In the data rows, the value 128 means zero.
Here is a table of points, one per row:
[141 141 109 101 149 124 125 161 164 170 151 159 134  92  99 119 115 122
 128 124 110 105 104  86 178 146 139 113 112 111  99 140]
[120 127  82 130 118 111 148 146 117 164 127 106 145 156  94 154 155 115
 183 144 122 169 139 126 117 125 118 117 139 101 108 141]
[ 82  48 109 158 113 110 109 129 122  83  71 116 123 105 117 103 122 216
 178 157 102 125 136 103 133  86  73 143 107 119 151 109]
[144 129  90  99 121 154 165 120 110 116 114 150 132  93 113  86  83 109
  80 166 113  99 123  71 135 127 109 100 163 131 129 115]
[137  97  78 112  79 116  87  58 104 121 107 122 125 143 159 174 169 105
 126 103 108 141 124  97 137 111 116 137 123 110 147 137]
[110 113 117 192 136 106  96  82  88  97 143  91 161 142 134 115 182 154
 163 168 157 155 168 179 143 122  99 147 150 118 122  75]
[129  99 163 127  69 127 120 160 130 111 146 176 136 179 144 113 162 157
 105 105 128 114 147 182 181  76 115 168 142 169 171 140]
[133 111 118 166 132 144 172 161 130  84 122 109 121 126  65 134  65 199
 121  86 123 125 115 125 124 154 142 169 120 108 108 107]
[140  92  64 164 133 230 126 110 164 151 231 225 148 167 182 153 164 126
 116 120  89  72  16 102 105 111 140 127  73 103 135 159]
[141 179 136 145  89  49  87 120 104 163 108  88 105 167 170 188 156 128
 126 112 120 112  43  89 123 111  95 113 110 146 125 118]
[133 107 158 120 139 167 134  99 106 120 133 141 139 135 130 113  77 108
  97 112 107 120 121  90 147 136 154 114 109  92  83  84]
[125 128 148 139 164 132 175 135 136 103 126 108 132 179 114 151 182 104
 106  98  96 128 100 107 128 130 179 162 165 157 167 111]
[129 156 180 162 149  94  97  60  88 155 133 154 135 152 132 181 161 154
 159 173 142 147 103  96 184 176 148 104 158 210 177 157]
[134 119 114 141 125  89 142 154 150 172 138 159 131 137  91 156 159 129
 159 176 169 190 164 161 182 138  97  96  96 100  92 177]
[ 97 138 154 113 119 116 187 123 142 108 162 199 138 179 118 121 123 187
  81  76 142 124 142 175 114 161 137 134 161 180 158 174]
[139 120  99 126 123 124 181 126 120 162 107 141 165 176 171 173 137 105
 168 144 145 192 173 135 167 103 123 122  82  95 101 108]
[140  93  74  66  86 109 124 134 135 160 133 129 114  80 135 118 122 168
 128 119 119 130 114 141 165 115 134  81 118 123 125 100]
[132 125 123 115  94 107 178 158 175 115 105 180 121 167 142 120 147 171
  75  96 134 177 148 141  93 171 139 125 137 142 134 144]
[138 108 125  99 138 180 122 134  82 120 106  95 111  82  87 113 120 114
  91 105 128 127  93 122 163 169 162 122 123 103  86 126]
[ 84 255 156 104  98  96 151 203 154  76 164 170  49  77 202 194 170 177
  85  92 139 107  98 145 149 131 207 138 115  90 119 121]
[136 117 101 125  77  93  65 103  94 163 136 127 158 132 111 153  95 106
 133 130 130 142 145 141 180 180 127 132 105 120 166 149]
[145 136 115 148 112 100 104  69 114 133 149 116 130 114 127 125 107  76
  94  96 101 120 148  94 144  95  91 117  93  93 106  99]
[142 158 100 106 119 129 120 123  92 112 135 165 194 178 151 149 122 135
 136 151 145 140 153 155 147 136 120  78 105 104  89  93]
[183 130 183 110 170 156 157 110 101 187 124 147  96 104 153 121 141 186
 143 137 107 102  96 143 143 132 122  91 109 114 138 122]
[160 129 154 183 164 100 156 131 140 145 159 143 122 178  96 115 165 135
 143 159  93 140  96  94 133 133 153 157 132 127 157 117]
[131  46  85 115 113 147 153 175 174 171 149 121 148 140 109 153 118  76
 127 106 108 150 155 135 184 163 155 129 115 118  89 107]
[ 72 165 170 162  85 118  76 136 136 159 138 129 123 134 186 192 174 106
  84  89  94 107 127 166 120 183 125 122 126 137  74  81]
[133  73  72  73 189 113 123 106  87  88 111 128 134 183 167 133 128 163
  87 153 113  78  96  83 136 104  76  96  68 105  89  99]
[142 129 146 116  86  78  85  87 123 162 144 147 146 134 120 114  98  88
 101  94 110 142 133 122 170 143 165 117  99 100  98 110]
[ 41  98 149 185 159 170 103  98  93  97 139 188 125 179 157  51  77  75
 174 164 211 114 157 155 103  75 123 129 147 133 114  80]
[139 134 179 138 147 105 103 188 143 127 158 154 133  88 136 118  75 147
 175 168 188 123  87 130  99 173 178 121 181 143 149 126]
[ 72 186 119 172 169 132 132 149 180 130 114  98 108 174 149  65 173 168
 147 127 175 132 129 155  58 119  67 111  89 165 107 171]
[142 137  91  88 105 178 138 125  68 141  78 131 122  82  94 109 117 135
 119 130 149 156  94 145 131  87 146 115 135 111 107 151]
[118  91 132 177 162 107 159 144 108  86  26  86 121 101 128 114 156 127
  87  85 119 151 183 176  87  93  46  98 105 169 131 153]
[131 139 150  68 185 203 106 136  96  90 157 123  41 192 154 103 173 143
 105  79 112  77 173 100  74  79 127  60 103 116 112  86]
[174 175 152 139  94 110  76  89 114 149 110 166 168 111 130 126 147 128
 105 185 161 169 139 103 104 116 161 123 125  98 122 183]
[107 177 161 173 172 153 146 188 136 158 114  90 131  89 190 102 114 146
 174 149 171 146 136 171 108 131 123 143 121 147 115 132]
[135 122 127 155 149 104  85 139 130 137 125 119 121 165 110 144 101 131
 169 170 162 174 144  87 113  99  80 116 112 112 127  93]
[131 139 112 159 156 102 103  99  79 109 128  89 127 104  68 135  77  95
 106 134 122 175 184 136 138 117 136 149 121 102 107  79]
[175 154 176 129 152 161 149 124 119 143 147 149 143 147 171 146 143 164
 130 126 105  97 149 169 179 176 138  59 104  97 127 110]
[137 116  93 138 163 136 131 122  77  86 119  92 148 162 118 163 119 103
 133 115 127 165  66  91  71  86 122 141 135 111 114 108]
[ 75 112 129 135  78 130 100 142 157 121 136  69  63  89 128  43 152 133
 124 165 157 141 128 171  60 112  99 153 136 203 102 161]
[144 107 126  19 152 124 136 142 167  80  27 140  56  83 166 179 151  90
 165 145  75 108 172 175 100 172 183 157 151 171 141 159]
[129 133  85 123  84  71 172 140 142 173 148  94  96  97  83 142 105 114
  88  98 107 146 119 110 143 134 127 146 145 125 159 177]
[113 193 118 157 146  71 134 117 190 112 164 137 142 119 128  96 104 100
 166 132 145 111 140 162 113 136  76 149 162 103 114 107]
[108  84 109 134 174  96 136 105  90 102  57  71 147 150 124 104 167 118
 127 183 110 156 146 149 116 141 112 166 166 153 191 125]
[131  86 171 151 169 115  97 131  83 103 109 133 171 139 126 135 175 152
 159 143 119  89  99 128  94  82  54 181 181 128 156 120]
[149 113 159 134 131 102  98 107 100  75  97 133 118 118 123 109 106 110
 172 173 127 151 174 177 138 183 120 163 143 100 173 152]
[124 121  75 167 146  89 148 106  78 136 109 107 184 159 151 127 121 102
 116 104 121  85 133 125 135 149 139 155 155 134 166 160]
[148 130 108 167 141 117 142 171 173 170 140 111 130 169 123 146  96  62
  91  79 120 150 137 154 167 177 150 140 105 109 112 105]
[127 100 144 158 159 118 165 233 169 175 130 144 147 139 108 121  99  80
 136 168 186 113 131 132 130 151 131 138 118 119 167 113]
[167 144 120  69 114 125  82 111 183 145 194 191 126 155  73  90  90  92
 154 129 153 166 127 183 143 151 160 175 119 143  98  66]
[180 180 144 117 127 164 160 178 163 134 108 109 173 120 133 126  76  95
 115  92 105 134  89 100 142  85 130 114  94 114 145 163]
[184 157 108 141 106 122 133 122 129 121 108  98 150 150 138 153 156 121
 174 134 114 111  82  85 155 101 155 122 115 124 132 180]
[155 161 118 114 120 151 107 121  80  98  92 131 121 109 121 121 130 135
  96 177 140 111  91 108 186 122 129  85 101 115 107 155]
[149 130 133 107  91 151 161 113 130 170 113 106  95 110 154 150 178 159
 106 130 121 146 160 171 133 121 118  84 105  85 111  77]
[148 135 174 128 134 180 105 125 154  86 165 140 150  81  72 160  78  78
  93 147 195 160 163 149 105  83  60 115 101 147 123 138]
[125 131 118 129 170 141 185 120 165 181 119 131 171 130 155 168 140 135
  79  93  80  89 119 149  96 152 123 125 113  96 167 119]
[130  76 153 102 107 101 168 133 133  96 105  78  96 113 111 126 149 146
 138 118 120 122 183 141 118 128 169 152 180 156 139 161]
[150 127  97 116 125 137 149 122 118 143 163 117 139  86 115 137 143 133
 181 154 140 181 150 119 134 119 143 124 111  96 105 124]
[123  88 162  52 107 133 126 135  96 118  75 195  96 172 168  86  72 149
  87  68 152 102 112 107 103 184 143 136 188 162 146 175]
[124  72 143 115  92 174 158 131 164 130 133  82  87  83 113 107 125 136
 116 112  94 124 112  69 148 159 156 101 103 112  98  78]
[139 128 158 161 119 113 127 111  95 109 119 117 131 164 110 161  75 115
 118 129  62 142 122 102 121  85 129 151 171 147 167 100]
[ 88  97  87 124 146 134 183 181 124 163 138 114 132  83  91 102  83  88
 159 160 154 150  86 175 156  99 132 132 159 123 135 131]
[159 146 180 117 106 135 160 121 145 179 148 145 128 104 159 117 132 152
 113 133 102 102 101  90  96 151 144  84 158 114 115  87]
[136 156 164 117  76 162 115 148 179 113 126 146 161 186 211  89  82 213
 144 179 130 144 221 156 158 152 209 179 160 203  76 170]
[ 94 156  99 146 157 138 135 178 136 179 116  54  87  93 107  60  90 125
 139 151 143  84  96 152  75 148 145 157 153 178 152 155]
[ 51 133  99 145 173 174 122 144 171  84 154 110  63 137 171  80 123  92
 147 146 189 167 186 153 175 117  93 173 172 153 185 146]
[105 129 169 170 169 139  91 128 132 112  86 117 135 128 135 110 172 121
 173 151 174 145  97  80 102 119  96 145 111 118 145  91]
[ 91 104 115 165 140 134 169 145  90  89  87 151 134  80 136  97 178 140
 170 106  91 100 181 156 150  72  84 165 183 164 155 132]
[154 110  91 132  76 113 111 130 143 147  97 142 149 135 118 149  97 117
 129 154 152 133 135  77 115 105 150 126 110 126 134  81]
[ 84 110 134 127  73 138 165 116 171 124  71 149 143 119 123 189 139 158
 100 107  88 124 107  99  91  84 105 126 107 120 129  74]
[133 127 125 118 112 118 109  87  91 154 102 180 124 104 129 105  75  79
  92  82  97 101 108 148 157  89 115  74  79 114 100  97]
[163 117 150 146 139 102 128 139 132 173 148 116 112 147 116 161 172 172
 146 134 110 142 135  75  51 105 135 149 166 141 148 132]
[104 142 152 163 172 235  92  48  90 101 110 178 159 140 119 137  88 139
 161 166 169 149  97 107 112  95 126 128 110 128 138 191]
[160 161 150 137  85 118 148 155 168 124  99  72 124 177 109 144 106  83
 159 105 118 130 108 113 147 123 106 145 126 103 150 167]
[121 112  81 108 106 111 100 172 149 183 168 124 153 120  92 135 139 143
 173 155 145 139 140  75  81  94  92 142 147 131 175 128]
[ 17 172 175  96 106 124 127 175 159 110 162 115  99  79 208 192 165 139
  96 102  74  35 114  84 105 126 101 141  89  98  53  93]
[ 99 143  81 150 157 118 131 129 109  90 156 128 114  97 123 120 141 115
 160 163 179 177 161 168 150 148 114 154 197 156 177  75]
[147 128 105  64  97 112  98  66  94 133 171 197 133 136 122 106 133 152
 119 128 110 119 142 164 119 114  75  51  68  78  88 104]
[156 124  95 124 102 127 150 109  96 112 107  92 171 147 140 158 133 126
 145 100 125 106 135 115 137 115  93  88 100 118 152 152]
[172 207 158 184 175 162 126 148 115 130 145 162 198 166 125 145 137 112
 134  92 146 154 164 148  91 185 124 130 113 119 142 119]
[172 145  77 125  80 137 152 149 175 166 159 137 115  78  66 127 134 112
 156 116 133 145 132 125 110 151 157 125 111 113 146 162]
[ 91 166 103 122 165  84  71 123 108 144 100 100 145  75 120  66  93 129
 166 119 142 100  99 113  93 169 120 154 138 159 139 130]
[ 91 107 149 123 183 132 104  87 163 144 166 147 185 169 130 131 167 148
  69  71 131 112 112 162 183 155 118 190 199 131 176 146]
[ 96  95 185 137  89  73 146 135 111  70 206 155 163 142 103  92 177 121
  89  83  98 115 129 105  78  77 149 108 118 173 149 184]
[101 112 174 112 175  67 155  97 155  87  74 111  70 114  55 107 173 164
  84  87 121 123 118 151  70  78 144 120  62 173  89 110]
There is one direction along which these points spread out most. Take the direction at right angles to it along which they spread out most. Go by this last direction. How far along it is each point below, from 0 to 99? 50 is the average, and the first point above lies past it. One standard deviation of the points above along it is 16.
[150 147 186 114 155 161 200 124 142 184 144 129 102  91 124 138 148 168
 144 120 128 117 147 130 176 126 144 110 104 108 113  92] 43
[152 156 159 105  77 230 144 132 115  72 153 139 102 128  94  93 169 162
 144 145  78 104 152 117 121 180 111 104 103 119 117  78] 40
[110 125  96 128 168 131 118 140  92  94 177 149 194 141 108 151  95 131
 135 175 147 163 148  96 174 184 127 159 116 119 128 154] 74
[156 145 125 121  87 113  78  97 124 116  93 112  98  92 116 140 100  71
  77  93 121 153 158 133 159 147 160 125 110 107 113 172] 58
[152 144 125 136 132 126 119  96 114  96 131  72 121 107 107 175 117 129
 184 151  97  97  86 134 159 163 144 149 144 120 143 136] 56
[132 113  82 133 151 103 148  84  76 154 142  95 101 168 139 139 107  97
 157 163 131 125 128 104 166 160 160 163 157 160 159 176] 63
[145 154  92 151 106  85  74  82  81 120 139 125 126 132  65 124 130 103
 138  82 115 121 107  81 117 135 160 177 144 109 147 103] 64
[ 75 112 165 119 124 166  91 153 168  79 121 126 105 128 110 130 111  89
 144 160 208 148 109 146  88  95 125 112 152 130 114  91] 50
[160 165 171 101 126 136  80 163 130 167 133 103 117 126 128 152 138 114
  95 154 155 160 122 156 142  82 105  92 143 117 126 184] 54
[165 117  78 132 162 159 184 174 175 168 187 147 140 100 117 144 120 114
 109 112  97 106 128  80 117  76  92 108 127 114 132 186] 50
[ 74 138 155 127 189 148  31 104 173  96 118  93  76 103 171 133 143 160
  95  89  92  30  89 166 136 157 189  46 139 110   8  97] 18
[147 126  99 105  80 125 151 126 187 139 106  89 138 127 139 138  74  77
  98 102 110 116  94  88  89  80 113 101 130 105 138 150] 51
[127  46 139  37  81 127  99  77 133  93 134  94  53  85 200  86 100 193
 139 144 160  69 180 163 112 164 200 170 178 212 106 171] 18
[105  88 145 135 133 126 141 140 127 142 153 147 163  81 157  66 170 147
  95 155 121 123 127 156 103 162 155 156 151 191 143 171] 31
